Each row has a name. After each piece below comes the name of the row it's from, unless a question asks for something else. Each question is about the rows just above it. Places in a row count from 1.

[138 109 160 162 119  94 103 114 128 187 134 136 165 128 122 116 140 112
  75 116 114 128  86 127 112 115 101 141 155 139 163  84 125 103  97 160
 101 163 145 162 138 130 207  84 144 142 123  96 158 167 109 116 119 165
 135 177 114 149 130 143 135 112 169]  vamo
[142  95 103 107 103  94 103 114 128 187 134 136 165 128 122 116 140 112
  75 116 114 128  86 127 112 115 101 141 155 139 163  84 125 103  97 160
 101 163 145 162 138 130 207  84 144 142 123  96 158 167 109 116 119 165
 135 183 123 143 105 147 170  88 166]  Tur
[ 89 117 104 180 172 128 118 123 148 162  75  91 126 165 108 112 107 106
 114 155 180 133 143  77 138 104 168 149 205 120 115 108 172 115  99 149
 121 169 144 151  92 137 119  96 146  58 135  67 131 146 115 159 100 182
 165 160 132 137 107 158 178  82 146]  Tizuz
[ 89 117 104 180 172 128 118 123 148 162  75  91 126 165 108 112 107 106
 114 155 180 133 143 142 138 104 168 149 205 120 115 108 172 115  99 149
 121 169 144 151  92 137 119  96 146  58 135  67 131 146 115 159 100 182
 165 160 132 137 107 158 178  82 146]  zuri
[187 122 188  98  58 170 117 148 159 139 117 112 123 114  80 152 107 103
 134 151 160  95 127 170 175 120 187  91  96  54 109 157 172 129 142 115
  88 154 120 135 161 162 100 142  96 103 107 103  98 126 107 158 155  53
 148 115 123 100 118 118 137 117 159]  Paba
[105 109 128 184 151 106 108 111 148 180  88 101 137 158 112 112 128 106
  73 138 162 128 109 138 123  96 142 139 208 133 131  80 159 101  85 149
 111 177 149 165 118 125 164  79 147  91 130  75 143 159 104 141 108 197
 152 183 123 143 105 147 170 160 113]  Rako
How many entries does [142  95 103 107 103  94 103 114 128 187 134 136 165 128 122 116 140 112
  75 116 114 128  86 127 112 115 101 141 155 139 163  84 125 103  97 160
 101 163 145 162 138 130 207  84 144 142 123  96 158 167 109 116 119 165
 135] have? | 55
[148 159 139] begins in row and place | Paba, 8
q: [ 89 117 104 180 172 128 118 123 148 162  75  91 126 165 108 112 107 106
 114 155 180 133 143  77 138 104 168 149 205 120 115 108 172 115  99 149
 121 169 144 151  92 137 119  96 146  58 135  67 131 146 115 159 100 182
 165 160 132 137 107 158 178  82 146] | Tizuz
Where does [142  96 103 107 103] start? Give its row and place. | Paba, 44

[ 52 125 170  78] -> duk
[170 193 162 214] -> feze
[ 96  88 147  91] -> sule
[202 132  97 120] -> Bon
[200 136 110 170] -> defo
[207 192  67 111] -> sem
[117  82  66  63] -> muket
[ 82 131  52 199] -> veki
[129 163 130 175] -> movis
[ 58 114 172 119] -> bok
[ 50  49 188  70] -> Tun
[ 81 143  99 111] -> Kilen
Where does [ 96  88 147] start? Give its row and place. | sule, 1
[132  97 120] begins in row and place | Bon, 2
How many entries does [170 193] have? | 2
How many entries does [96 88] have? | 2

